Named moves come first, each a turn or a mirror and shown by rows before and after it. Which of them, in which order, take the first row of each pair that follows to the second? Write the first one first, as in the answered first pair.
j298:
[.19,.00,-.08,.15,-.08,.11,.00,-.14,-.13,.24,.20,-.03,.00,-.03,.32,.08,-.05,-.23,-.08,.01,-.21,-.03,-.01,.14,-.03,.00,-.04,.09,-.10]  ->  [.10,.03,-.09,.20,-.04,.10,.07,-.12,-.13,.27,.19,-.08,.04,.05,.19,.00,.06,-.22,-.05,.09,-.19,-.07,.03,.16,-.04,-.11,-.04,.12,-.20]
[.00,.07,-.23,.14,-.01,.11,-.03,.14,.14,-.22,-.04,.10,.11,.01,.20,-.04,.01,.14,.03,-.21,.11,.21,.00,-.14,.09,-.19,-.03,.15,.08]  ->  [-.06,.09,-.20,.18,.00,.13,.01,.15,.13,-.21,-.04,.05,.14,.04,.13,-.07,.06,.14,.04,-.15,.13,.18,.03,-.12,.06,-.25,-.03,.17,.04]
[-.20,.02,.09,.25,.02,.00,.11,.23,.18,-.28,-.29,.12,.07,.01,.33,-.04,.19,-.04,.02,-.07,.27,-.10,-.12,-.05,-.38,-.01,.26,.25,.04]  ->  [-.18,.00,.08,.21,.00,.01,.07,.21,.19,-.30,-.29,.14,.03,-.04,.40,-.01,.12,-.06,-.01,-.11,.25,-.07,-.14,-.07,-.37,.06,.24,.24,.10]
j362:
[-.21,.10,.07,.21,.04,-.25,.40,.33,.04,-.22,-.07,.39,.30,.12,-.09,-.20,-.08,-.21,.12,.09,.21,-.02,.03,-.03,-.18,-.55,-.06,.14,-.02]  ->  [-.16,.09,.19,-.06,-.02,-.18,.55,.22,-.08,-.31,-.24,.45,.16,-.05,.06,-.15,-.20,-.07,.11,-.06,-.03,-.05,.12,-.15,.17,-.51,-.14,.05,.18]
[-.02,.22,.20,-.19,-.14,.12,.10,.11,-.03,-.17,-.15,.04,-.01,-.15,.12,-.12,.04,.23,-.06,-.14,-.09,.09,.12,-.16,.22,-.06,-.11,-.08,.07]  ->  [-.08,.22,.06,.16,-.04,.00,-.09,.24,.12,-.06,.06,-.01,.18,.07,-.07,-.19,.17,.02,-.06,.08,.25,.12,.00,.02,-.26,-.13,.00,.06,-.17]
[.32,.01,.07,.19,-.01,.12,-.10,-.04,.03,-.04,.18,-.10,-.01,-.06,.23,.03,-.07,.18,.11,-.06,-.14,.01,.18,.00,-.09,.04,-.02,.07,.18]  ->  [.31,.02,.03,.27,.00,.09,-.14,-.02,.06,-.02,.21,-.12,.03,-.02,.20,.01,-.05,.13,.10,-.01,-.08,.03,.17,.04,-.20,.03,.00,.09,.11]
[.13,-.10,-.01,.19,.11,-.02,-.13,.06,.03,.04,.01,-.06,.01,.08,-.11,-.03,-.04,-.04,-.06,.15,.04,-.04,.05,.01,-.19,.05,.07,.01,-.05]  ->  [.16,-.10,.06,-.04,.05,.06,-.02,-.03,-.06,-.03,-.13,-.04,-.13,-.05,.02,.01,-.13,.07,-.07,.04,-.17,-.07,.15,-.10,.10,.10,.00,-.06,.11]
j839:
[.21,.03,-.10,.13,.13,.20,-.04,-.05,.03,-.01,.04,.08,.10,.01,.32,.13,-.08,-.18,.01,-.26,-.06,.01,.05,-.03,-.02,.11,.04,.19,.17]  ->  [.18,-.12,.04,-.02,.09,.02,-.03,-.26,-.19,.04,.10,-.05,-.17,-.11,.14,.12,-.14,-.10,-.01,-.08,-.27,-.07,.06,.04,.07,.19,.13,-.16,.09]
[-.01,-.12,-.04,-.03,-.07,-.14,-.25,.11,.09,-.13,-.06,.07,-.05,-.10,.03,.04,-.07,-.04,-.04,-.03,.12,.10,-.08,-.01,-.16,.15,.09,-.03,.03]  ->  [.10,-.11,-.02,.10,.00,-.13,-.25,.09,.08,-.12,-.06,.06,.00,-.05,.10,.04,-.03,-.10,-.01,-.03,.11,.05,-.03,.00,-.17,.13,.16,.02,.05]
[.01,.13,-.07,.10,.02,.13,.12,.16,.08,-.02,-.09,.08,.19,.05,.01,-.01,.13,-.01,.09,-.08,.11,.00,.03,-.08,-.11,-.14,-.02,.25,.07]  ->  [.13,-.03,.06,.12,.12,-.05,.16,-.09,-.18,.04,.00,-.08,-.06,.08,-.10,-.01,.12,.00,.16,.13,-.13,-.16,.12,.01,-.03,-.11,.19,-.03,.02]
j386:
[.17,-.14,-.03,-.05,.05,-.09,-.19,.17,.05,.03,-.05,.02,.08,-.09,.20,.17,-.03,-.08,-.13,.03,.30,.12,.06,-.18,-.19,.04,.09,.07,-.09]  ->  [.23,-.05,-.01,.03,.13,.00,-.04,.20,.05,.03,-.08,.01,.18,.02,.25,.15,.07,-.09,-.08,.00,.28,.08,.19,-.19,-.10,-.09,.10,.17,-.08]
[-.01,-.40,-.09,.01,.13,-.29,-.39,-.02,-.15,.01,-.01,-.04,-.11,.01,-.02,.30,-.02,-.07,.01,.26,.20,-.19,-.22,.20,-.14,.07,.10,-.13,-.08]  ->  [.15,-.12,-.14,.24,.35,.06,-.06,-.01,-.13,.12,.06,-.08,.16,.33,.18,.26,.17,-.21,.11,.08,.08,-.28,.01,.22,.01,-.15,.05,.24,-.07]
[.12,.00,-.11,.05,-.12,.25,.30,-.10,-.03,.33,.13,-.09,.03,.21,.26,.01,.10,-.08,-.15,-.31,-.24,.15,-.12,.00,.04,.00,-.13,.25,.03]  ->  [-.06,-.15,.20,-.16,-.26,-.18,.28,.00,-.11,-.10,-.40,-.02,-.18,-.03,.05,-.12,.16,.32,-.04,.00,-.13,.03,.03,-.19,.16,-.17,.02,-.17,.13]
Pairs:
Each pair is two moves apart.
[.17,-.09,.09,.19,.04,-.18,-.12,-.06,.01,-.02,.07,.01,-.11,.09,-.17,.08,.22,-.02,-.04,.20,.09,.02,-.07,.03,-.18,-.11,.12,-.19,-.13]  ->  [.13,-.07,.19,-.01,.02,-.10,.08,-.13,-.11,-.07,-.06,-.01,-.21,.03,-.13,.05,.20,.13,-.03,.14,-.10,-.04,.06,-.06,.13,-.17,.04,-.29,-.04] -> j362, j298
[.19,.15,.21,.04,.18,.22,.33,-.26,-.06,-.01,-.02,-.11,.16,.16,.36,.00,.16,.04,.11,-.24,-.08,-.20,.12,-.01,.23,-.09,-.05,.12,.21]  ->  [-.07,-.08,.26,-.14,.07,-.11,.15,-.42,-.20,.13,.20,-.32,-.10,.05,-.11,-.09,.10,.12,.07,.18,-.14,-.20,-.07,.17,.04,-.05,.06,-.29,-.13] -> j362, j839
[-.18,.01,-.04,.09,.04,-.15,.08,.48,.03,.06,-.02,-.16,.15,.06,.06,.29,.18,.03,-.06,.12,-.08,.04,.04,.25,-.09,-.12,-.04,-.03,-.21]  ->  [-.12,-.03,.07,-.09,.03,-.15,.20,.36,-.12,.02,-.10,-.17,-.02,-.05,.16,.33,.11,.13,-.02,.05,-.33,-.02,.14,.17,.17,-.08,-.04,-.17,-.07] -> j839, j362
[-.01,.10,-.08,-.14,.05,.38,.43,.00,-.14,.09,.14,.01,.06,.13,.08,-.08,.00,.01,-.09,-.15,-.32,-.04,.08,-.05,.13,-.04,-.09,.27,-.02]  ->  [-.11,.05,-.06,-.27,-.02,.32,.40,-.04,-.18,.10,.16,.01,-.01,.06,-.02,-.09,-.05,.10,-.11,-.11,-.37,-.02,.03,-.05,.17,-.02,-.10,.18,-.05] -> j839, j839
[-.14,-.23,.00,-.12,-.07,-.18,-.18,.08,.15,.00,.18,-.07,.15,-.08,-.13,-.04,-.17,-.10,-.19,.06,.04,.19,-.20,.01,-.18,.00,-.08,-.09,-.10]  ->  [-.26,-.13,.10,-.21,-.03,-.15,.02,.06,.07,.00,.09,-.12,.17,-.02,-.26,-.17,-.08,.05,-.14,.12,-.08,.10,-.08,.00,.00,-.21,-.13,-.13,-.16] -> j362, j298
[.03,-.13,.16,.19,.50,.02,-.10,.04,-.11,-.02,-.04,-.15,-.24,.26,-.41,-.03,.08,-.20,.17,.04,-.12,-.21,.17,.01,-.07,-.03,.10,.09,-.02]  ->  [-.30,-.16,.00,-.19,.17,-.01,-.33,.21,.09,-.06,-.09,-.02,-.24,-.03,-.54,-.03,-.11,-.06,-.03,-.02,.06,.08,-.15,-.09,-.17,.14,-.17,.04,-.09] -> j386, j839
[-.24,-.22,-.18,-.19,-.05,-.14,-.31,.03,.14,.02,.10,.02,-.13,-.15,-.25,.06,-.04,-.11,-.08,.15,.19,.14,-.41,.00,-.04,.12,.04,-.28,-.10]  ->  [-.24,-.20,-.08,-.41,-.10,-.07,-.12,-.06,.04,-.04,-.05,.02,-.23,-.22,-.17,.06,-.07,.03,-.07,.06,-.04,.10,-.30,-.10,.27,.08,-.02,-.36,.03] -> j298, j362
[.03,.01,-.10,.09,.15,.09,.13,-.11,-.07,.27,.23,-.10,-.02,.08,-.03,.06,.14,-.10,.01,-.02,-.13,.00,-.11,.13,.06,-.02,-.04,.05,-.09]  ->  [-.10,.02,-.09,-.14,.02,.13,.15,-.09,-.06,.20,.13,-.04,-.05,-.06,-.02,.05,.05,.02,-.05,-.08,-.17,.08,-.15,.05,.17,.03,-.16,.01,-.06] -> j362, j839
[.01,-.14,-.01,.18,.08,-.10,-.07,.02,-.09,-.20,.06,.00,.00,.08,-.03,-.14,.08,-.05,.10,.11,.09,-.06,.06,.08,-.19,-.02,.20,-.02,-.13]  ->  [.00,-.20,-.04,-.05,-.08,-.10,-.19,-.02,-.07,-.22,.01,.09,-.12,-.12,.10,-.03,-.10,-.02,.02,-.03,.04,.05,-.06,.02,-.10,.20,.08,-.10,.00] -> j298, j839
[.14,.15,.06,.14,.07,.02,.06,.28,-.01,-.25,-.45,.15,.36,.00,.09,.03,.05,-.04,-.05,-.02,.03,-.12,-.07,.10,.10,-.25,.18,-.02,-.01]  ->  [.26,-.03,-.06,.23,.04,-.09,-.23,.19,-.01,-.10,-.19,.14,.24,-.07,.12,.15,-.12,-.23,-.14,.01,.09,-.01,-.28,.21,-.16,.05,.27,-.08,-.04] -> j386, j839
[-.11,.03,-.20,-.04,-.13,.16,-.04,-.01,-.04,.15,.30,.03,-.06,-.08,.00,.02,-.04,-.02,-.18,-.16,-.09,.28,-.10,.05,.07,.07,-.31,.10,-.06]  ->  [-.03,.08,.00,-.08,-.09,.08,.16,.05,-.08,-.15,-.08,.11,-.07,-.12,.12,-.05,.07,.21,-.05,-.16,-.13,.14,.17,-.11,.32,-.11,-.25,.05,.15] -> j386, j298
[.12,.01,-.08,.03,.00,.11,-.07,-.06,.03,.13,.15,-.02,.03,-.03,.11,.08,-.12,-.12,-.05,-.12,-.07,.01,.04,.08,.07,.17,-.06,.08,.03]  ->  [.03,-.03,-.08,-.06,-.08,.10,-.08,-.05,.03,.14,.12,-.02,-.02,-.09,.06,.08,-.14,-.07,-.08,-.12,-.08,.03,.01,.07,.11,.19,-.11,.04,.00] -> j839, j839
[.15,-.12,.14,-.16,-.01,-.06,-.23,-.09,.03,-.03,.01,.10,-.35,.05,-.03,-.09,-.08,.13,.02,.10,-.34,-.31,.09,.15,-.05,.21,.07,-.17,-.02]  ->  [.01,.19,-.03,-.18,-.08,.31,-.07,.17,.30,-.03,-.04,.24,.01,.17,.13,-.13,.01,.12,-.03,-.21,-.18,-.16,.07,.05,.00,.10,-.23,.26,.00] -> j839, j386
[.19,.34,-.26,.15,.11,-.01,.12,.04,.19,-.08,-.16,.09,.17,.10,.16,-.09,-.02,.16,.10,-.31,.08,-.03,-.01,-.13,.06,.16,-.34,.41,.21]  ->  [-.06,.10,-.11,-.30,-.09,-.27,.08,-.24,-.08,-.02,-.09,-.11,-.24,-.15,-.21,-.12,-.19,.38,.03,-.06,-.22,-.07,-.14,-.09,.24,.22,-.32,-.14,.05] -> j839, j839
[.10,.10,-.03,.08,-.01,.16,-.14,.15,.29,-.01,-.02,-.14,.27,.05,.21,-.05,.23,-.06,-.03,-.14,.17,.08,.05,.05,-.04,-.12,-.04,.25,.08]  ->  [.16,-.08,.13,.11,.02,-.15,-.21,.10,.18,-.19,-.18,-.15,.07,-.03,.15,-.07,.27,.02,.05,.08,.19,-.05,.14,.04,-.07,-.13,.19,-.01,.14] -> j386, j839
[.15,-.09,.17,.48,.15,-.37,-.16,.06,-.01,.07,.05,.09,-.04,.29,.02,.00,.01,-.23,.03,.15,.15,-.10,.02,-.07,-.15,.11,.37,-.03,.01]  ->  [-.19,-.19,.24,-.11,-.18,-.44,-.17,-.03,-.10,.05,-.03,.08,-.29,-.04,-.20,-.03,-.21,.05,-.08,.15,-.05,.02,-.16,-.18,.10,.19,.16,-.35,-.02] -> j839, j362
[.00,.01,-.05,.04,-.02,.08,-.07,.05,.06,.14,.22,-.07,-.03,.00,-.09,.06,-.09,-.05,-.15,-.03,-.03,.04,-.13,.05,-.16,.05,-.07,.02,-.13]  ->  [.09,.02,.01,-.08,-.02,.16,.02,-.03,-.03,.08,.11,-.04,-.10,-.04,.05,.08,-.14,.03,-.13,-.14,-.20,.02,-.03,-.04,.09,.09,-.09,-.02,.01] -> j839, j362
[.22,.27,-.12,.29,.16,-.19,-.10,.02,-.10,-.26,.05,.13,.03,.25,.12,.04,-.05,-.15,.11,.09,-.06,-.06,.07,.06,-.32,.01,-.04,.15,-.07]  ->  [.12,.34,.01,.13,.14,-.13,.16,-.02,-.21,-.28,-.07,.07,-.01,.27,.05,-.05,.01,.02,.15,.12,-.26,-.14,.23,.02,-.03,-.19,-.12,.07,-.06] -> j362, j298
[.22,-.10,-.13,.16,.00,-.07,.03,.04,.39,-.18,-.12,-.19,.15,-.03,.14,-.18,.10,.04,-.11,-.27,.07,-.16,.16,-.06,-.05,-.08,.23,.12,.00]  ->  [.16,-.22,-.10,-.03,-.13,-.19,-.10,.00,.34,-.23,-.15,-.16,-.02,-.22,.15,-.14,-.06,.12,-.15,-.26,.01,-.09,.06,-.08,-.03,.08,.22,-.06,.05] -> j386, j362
[.06,.26,-.18,.07,.23,.16,-.18,-.25,.03,-.07,.06,-.03,-.18,.21,.14,.21,-.08,-.30,-.04,.00,-.17,.04,-.09,-.14,.00,.25,-.20,.13,.12]  ->  [-.11,.22,-.19,-.15,.11,.11,-.25,-.24,.02,-.07,.05,-.02,-.24,.10,.01,.18,-.17,-.18,-.08,.01,-.19,.10,-.19,-.18,.03,.28,-.32,.04,.07] -> j839, j839
[-.10,-.08,-.12,.24,-.11,-.16,-.14,.27,.08,-.18,.22,.25,-.05,-.06,.00,-.14,-.02,-.02,.10,.12,-.03,.05,-.11,.17,-.09,.00,-.02,.10,.21]  ->  [.03,-.03,-.05,.21,-.08,-.10,-.05,.20,.02,-.25,.13,.28,-.08,-.10,.16,-.11,-.04,.01,.11,.01,-.16,.03,.02,.11,.11,.01,-.04,.10,.37] -> j362, j839
[.01,.10,-.13,.23,.11,.01,-.10,.09,.05,.08,.15,-.05,.13,.15,-.08,.01,.10,-.13,.01,-.01,.10,.05,-.02,.11,-.19,.02,.12,.17,-.11]  ->  [.08,-.03,.01,.04,-.02,-.12,-.21,.09,.04,-.24,-.18,.11,-.11,-.13,.11,.12,-.06,.03,.02,-.08,.09,.04,.04,-.05,.00,.20,.16,-.04,.19] -> j386, j298
[-.04,.08,-.22,-.03,.11,.32,.10,.15,.35,-.16,-.20,.28,.03,-.09,.16,-.03,.05,.03,-.12,-.09,.02,.07,.01,-.11,-.14,-.14,-.09,.29,.59]  ->  [.22,-.15,-.03,.23,.37,.05,.12,-.20,-.01,-.03,.01,.01,-.23,.04,.00,-.03,.13,-.09,.02,.25,-.23,-.20,.18,.11,-.20,-.18,.29,-.05,.50] -> j362, j839
[-.18,.27,-.18,.04,-.01,.31,.19,.11,.14,.24,.29,-.02,.16,.22,-.07,-.09,.06,-.06,-.04,-.05,.01,.12,-.02,.08,-.03,-.21,-.22,.25,-.33]  ->  [-.17,-.06,.18,-.06,-.02,-.23,.07,-.04,-.16,-.05,.02,-.08,-.25,.00,-.30,-.15,.06,.19,.08,.37,-.04,-.10,.14,.06,.01,-.24,.16,-.34,-.24] -> j839, j386
[.10,-.17,-.12,.13,-.07,-.12,-.20,-.04,-.01,-.22,-.08,.34,-.04,.17,.22,-.05,.13,-.20,-.07,.29,.24,-.05,-.23,.14,-.39,.03,.12,.03,-.03]  ->  [.08,-.24,.04,-.01,-.08,-.18,-.03,-.28,-.25,-.14,-.03,.18,-.25,.15,.05,-.09,.11,-.09,-.02,.42,-.06,-.17,-.15,.21,-.16,-.06,.18,-.23,-.12] -> j386, j839
[-.10,-.08,-.11,-.17,-.13,.12,-.15,.05,.09,.23,.21,.02,.05,-.03,-.02,-.01,-.18,-.18,-.06,-.07,-.05,.16,-.17,.07,.00,.16,-.20,.11,-.08]  ->  [-.13,-.03,-.01,-.33,-.12,.16,.01,.00,.01,.17,.07,-.01,-.01,-.03,-.04,-.06,-.14,-.05,-.04,-.10,-.17,.08,-.08,.02,.23,.03,-.26,.05,-.05] -> j298, j362
